(in the rows, 128 means zero)
Each path below is one point turned by a fixed rotation once a step. After each direction that follows a path, write how fast that rotation turns it, in degrees each step (0 if it stays still).
Each turn is a multiple of 5 degrees from 10 to 175, or 0.
Each row of a path follows its step; steps can be skipped.
path 1
step 6: [130 132 137 124 127 116 132 140 116 128 123 123 130 126 132 114 128 122
 139 125 119 113 126 131 120 128 127 121 124 135 127 126 133 122 129 124
 139 126 127 121 132 132 140 122 135 132 130 121 124 136 134 136 133 126
 129 131 131 132 138 125 133 120 125 124 129 126 128 130 125 126 129 119
 114 135]
step 9: [130 138 131 120 133 117 137 123 128 128 131 121 122 130 129 135 125 136
 125 140 115 129 138 130 108 128 125 120 121 126 133 121 134 126 128 135
 134 125 136 126 133 133 126 134 127 132 137 123 127 134 121 130 130 129
 127 126 129 131 131 117 120 133 121 126 124 119 126 119 122 138 125 127
 120 129]
step 13: [128 128 130 126 132 137 136 118 129 120 127 124 124 124 129 130 133 133
 130 136 122 122 137 134 132 124 124 126 129 129 132 121 127 119 123 123
 135 114 129 129 134 123 119 123 136 129 131 129 121 135 126 128 134 121
 123 121 133 121 125 133 121 134 122 130 118 113 133 133 129 109 131 116
 130 131]
step 14: [123 137 134 122 132 134 148 120 122 124 131 118 119 127 120 122 129 133
 135 123 122 124 126 128 128 130 131 123 127 118 131 128 121 123 121 131
 138 133 130 126 140 132 135 121 131 125 124 132 123 131 127 125 127 130
 124 117 123 127 118 131 125 128 126 134 124 115 117 124 127 128 123 118
 129 143]
step 15: [128 134 130 125 118 119 136 117 119 136 139 131 130 134 128 118 130 125
 133 136 129 123 131 125 126 124 135 131 123 126 134 112 129 123 119 135
 126 132 136 132 129 130 132 135 131 131 133 126 125 129 132 136 120 128
 134 120 123 135 121 125 125 125 121 129 130 113 118 127 117 123 124 118
 126 138]
step 16: [131 128 131 134 128 118 127 135 134 127 141 128 125 134 129 123 125 130
 125 136 131 123 124 133 125 132 142 130 133 125 127 118 131 122 121 122
 132 119 126 126 122 131 124 123 128 129 119 130 112 126 136 132 120 119
 127 123 115 125 128 129 121 132 122 125 127 121 122 124 112 119 123 114
 129 125]
step 18: [143 132 120 140 120 125 129 130 120 132 126 128 123 133 124 121 129 128
 134 132 114 120 139 129 114 122 133 126 122 125 130 125 128 125 130 121
 134 128 132 121 137 124 126 114 137 131 122 126 123 135 129 126 121 122
 132 125 130 141 126 122 128 133 125 126 120 131 126 131 131 123 142 124
 130 135]
step 19: [131 140 134 130 122 130 130 132 123 137 141 129 130 128 125 134 125 127
 126 134 128 120 127 133 123 119 124 118 132 130 127 128 120 126 125 122
 132 125 129 124 142 124 141 119 142 127 124 117 116 131 128 135 135 132
 123 125 128 133 133 132 123 126 127 131 122 130 129 128 118 112 137 122
 130 134]
step 20: [116 125 130 129 123 130 138 128 128 125 137 125 134 131 116 124 127 127
 123 129 122 126 124 131 128 128 130 121 119 124 119 121 119 127 130 119
 119 130 125 123 130 126 145 119 126 114 131 120 124 137 122 136 123 133
 124 115 128 129 129 129 126 129 121 117 126 123 127 120 117 130 138 121
 131 131]
step 24: [123 123 129 135 130 123 123 122 125 129 134 114 118 130 123 125 116 111
 125 128 120 117 141 136 120 124 140 118 134 130 129 123 128 131 120 127
 120 127 128 125 133 124 130 126 137 132 125 125 126 134 133 131 123 128
 136 127 129 126 129 128 133 133 130 126 141 127 130 121 127 119 133 129
 119 139]
[129 130 129 129 130 129 127 130 128 127 128 128 129 126 128 129 131 128
 126 128 128 130 127 128 128 125 127 130 131 128 127 127 125 128 129 129
 125 127 128 130 128 126 128 126 130 130 127 130 125 130 129 130 128 127
 127 130 129 126 129 130 125 128 127 130 127 128 129 128 125 127 125 127
 127 127]
120
[128 128 128 129 130 129 129 126 128 128 127 126 131 128 130 127 130 127
 129 132 130 127 128 129 131 129 127 128 127 129 130 124 129 127 128 128
 128 129 128 128 130 126 128 126 128 127 130 126 130 129 127 131 128 127
 129 130 127 126 128 128 128 127 129 127 132 131 127 129 127 126 128 130
 126 130]
160
[128 127 126 127 127 128 127 131 128 129 130 127 129 127 130 127 130 127
 128 130 127 130 130 128 126 126 129 128 129 128 124 126 127 129 130 129
 130 129 126 129 127 129 128 126 127 130 127 127 131 129 128 128 128 133
 127 127 127 127 127 130 131 128 129 126 127 130 126 128 127 126 130 127
 130 129]
20
[129 127 130 131 129 128 127 129 128 126 130 126 132 129 130 130 127 130
 127 130 128 128 130 130 126 127 127 129 128 130 128 129 129 128 128 128
 128 129 130 127 128 131 129 127 128 129 128 127 129 126 131 130 129 127
 129 129 129 129 125 126 131 124 127 130 126 126 128 129 129 128 127 128
 128 127]
115
[127 125 126 127 130 125 128 131 129 129 129 126 129 127 127 128 129 129
 129 124 126 127 130 127 129 125 127 127 130 128 128 129 129 131 129 126
 127 124 130 128 129 130 129 128 128 127 131 125 129 128 127 129 126 129
 128 129 129 128 128 127 127 128 130 128 129 130 130 127 128 129 126 129
 125 128]
20
[125 130 128 127 128 126 127 126 130 129 126 129 128 128 126 130 130 127
 128 131 131 131 129 128 128 127 129 127 130 129 130 128 129 127 127 128
 129 127 129 129 131 130 127 130 128 128 129 126 130 130 129 129 127 131
 130 129 129 129 128 128 128 131 128 128 125 125 131 130 126 128 130 129
 129 127]
175
